1.17,-7.70,7.73,-4.68,5.51,1.91,-1.75,7.20
5.23,-2.33,-0.53,-0.19,-1.60,-2.50,-6.65,-4.78
-4.54,-0.35,0.72,2.29,-2.72,-3.26,-5.81,4.29
-7.96,7.05,-5.12,4.19,-3.73,-1.57,2.65,0.57
4.61,-1.80,2.40,-2.36,3.83,1.45,2.83,-4.11
->
1.17,-7.70,7.73,-4.68,5.51,1.91,-1.75,7.20
-4.54,-0.35,0.72,2.29,-2.72,-3.26,-5.81,4.29
4.61,-1.80,2.40,-2.36,3.83,1.45,2.83,-4.11

-0.54,-3.38,-3.29,-2.88,2.64,1.35,-0.01,-3.15,2.70,2.79,-0.97
2.36,-0.17,0.03,-1.64,2.91,-3.68,-0.32,0.61,0.49,0.26,-0.18
0.53,-0.88,0.06,0.94,3.86,2.73,0.60,1.57,1.25,-0.12,-2.89
-0.96,-0.39,1.77,-1.89,3.14,3.56,0.65,-0.47,1.53,1.59,0.13
0.61,-0.78,1.85,0.70,0.94,5.93,-0.55,4.70,2.85,0.06,1.12
-5.19,-1.04,0.10,3.85,-5.92,-1.95,1.00,-1.29,-1.13,-2.52,0.02
-1.98,0.56,0.82,-2.33,-3.99,-2.14,1.35,-0.52,-0.32,-4.11,0.48
-0.11,-0.20,-0.14,1.72,3.74,0.24,-0.35,-2.13,-0.72,3.42,2.73
->
-0.54,-3.38,-3.29,-2.88,2.64,1.35,-0.01,-3.15,2.70,2.79,-0.97
0.53,-0.88,0.06,0.94,3.86,2.73,0.60,1.57,1.25,-0.12,-2.89
0.61,-0.78,1.85,0.70,0.94,5.93,-0.55,4.70,2.85,0.06,1.12
-1.98,0.56,0.82,-2.33,-3.99,-2.14,1.35,-0.52,-0.32,-4.11,0.48

2.12,3.15,-2.05,2.26,-1.46,-2.25,0.74,-4.28
3.32,-1.84,-0.01,-4.94,-0.45,1.29,-5.29,6.07
3.30,-1.89,1.90,-1.50,-1.44,-0.74,3.92,-4.03
->
2.12,3.15,-2.05,2.26,-1.46,-2.25,0.74,-4.28
3.30,-1.89,1.90,-1.50,-1.44,-0.74,3.92,-4.03

0.84,0.32,-0.98,-0.86,-4.14,-0.02,3.09,0.95
0.67,0.44,-0.58,-1.56,-3.91,-0.21,3.18,0.28
-0.85,-0.33,1.14,0.12,4.12,-0.26,-2.20,-1.82
0.60,1.25,-0.87,-0.66,-4.65,2.88,-0.61,0.31
-0.40,0.77,-0.29,-1.57,-5.20,2.54,0.17,-0.27
-0.32,-1.09,0.71,0.82,5.14,-3.08,0.68,-0.28
0.49,1.61,-3.93,-2.32,-3.51,-0.94,2.44,-4.61
-1.03,-1.75,3.64,2.33,3.44,0.91,-1.87,4.94
2.16,0.79,-4.03,-1.33,-1.98,0.79,0.74,-6.07
->
0.84,0.32,-0.98,-0.86,-4.14,-0.02,3.09,0.95
-0.85,-0.33,1.14,0.12,4.12,-0.26,-2.20,-1.82
-0.40,0.77,-0.29,-1.57,-5.20,2.54,0.17,-0.27
0.49,1.61,-3.93,-2.32,-3.51,-0.94,2.44,-4.61
2.16,0.79,-4.03,-1.33,-1.98,0.79,0.74,-6.07

3.13,0.62,-6.91,2.47
-3.26,2.12,0.40,2.49
-4.84,-2.31,1.03,4.13
1.77,-1.46,0.96,-1.32
-3.20,-1.57,1.42,3.28
-1.20,2.19,-2.59,4.50
->
3.13,0.62,-6.91,2.47
-4.84,-2.31,1.03,4.13
-3.20,-1.57,1.42,3.28

0.00,4.82
6.11,-3.88
->
0.00,4.82

-3.25,1.47,0.85,5.42,-3.66,-0.30,-3.64,-4.07,0.09,4.75,2.43,-3.84,5.36,-0.43
-1.41,-4.13,-0.08,3.72,1.28,-4.68,1.49,1.67,4.62,3.00,-2.47,-3.62,3.30,-5.26
3.00,1.14,-1.71,7.00,-0.06,-3.22,0.68,0.00,3.65,6.58,-1.28,-5.11,6.94,-3.75
-4.99,0.13,4.01,2.92,-5.09,0.66,-5.48,-5.46,-3.06,1.20,4.31,-3.39,3.06,0.79
->
-3.25,1.47,0.85,5.42,-3.66,-0.30,-3.64,-4.07,0.09,4.75,2.43,-3.84,5.36,-0.43
3.00,1.14,-1.71,7.00,-0.06,-3.22,0.68,0.00,3.65,6.58,-1.28,-5.11,6.94,-3.75

-3.98,-2.58,6.54,8.21,-3.58
4.82,-1.84,-3.69,-0.63,-0.68
-7.66,2.09,6.55,3.29,-1.52
-2.63,6.21,4.57,3.32,-5.99
-7.78,2.33,5.03,3.86,-1.23
->
-3.98,-2.58,6.54,8.21,-3.58
-7.66,2.09,6.55,3.29,-1.52
-7.78,2.33,5.03,3.86,-1.23
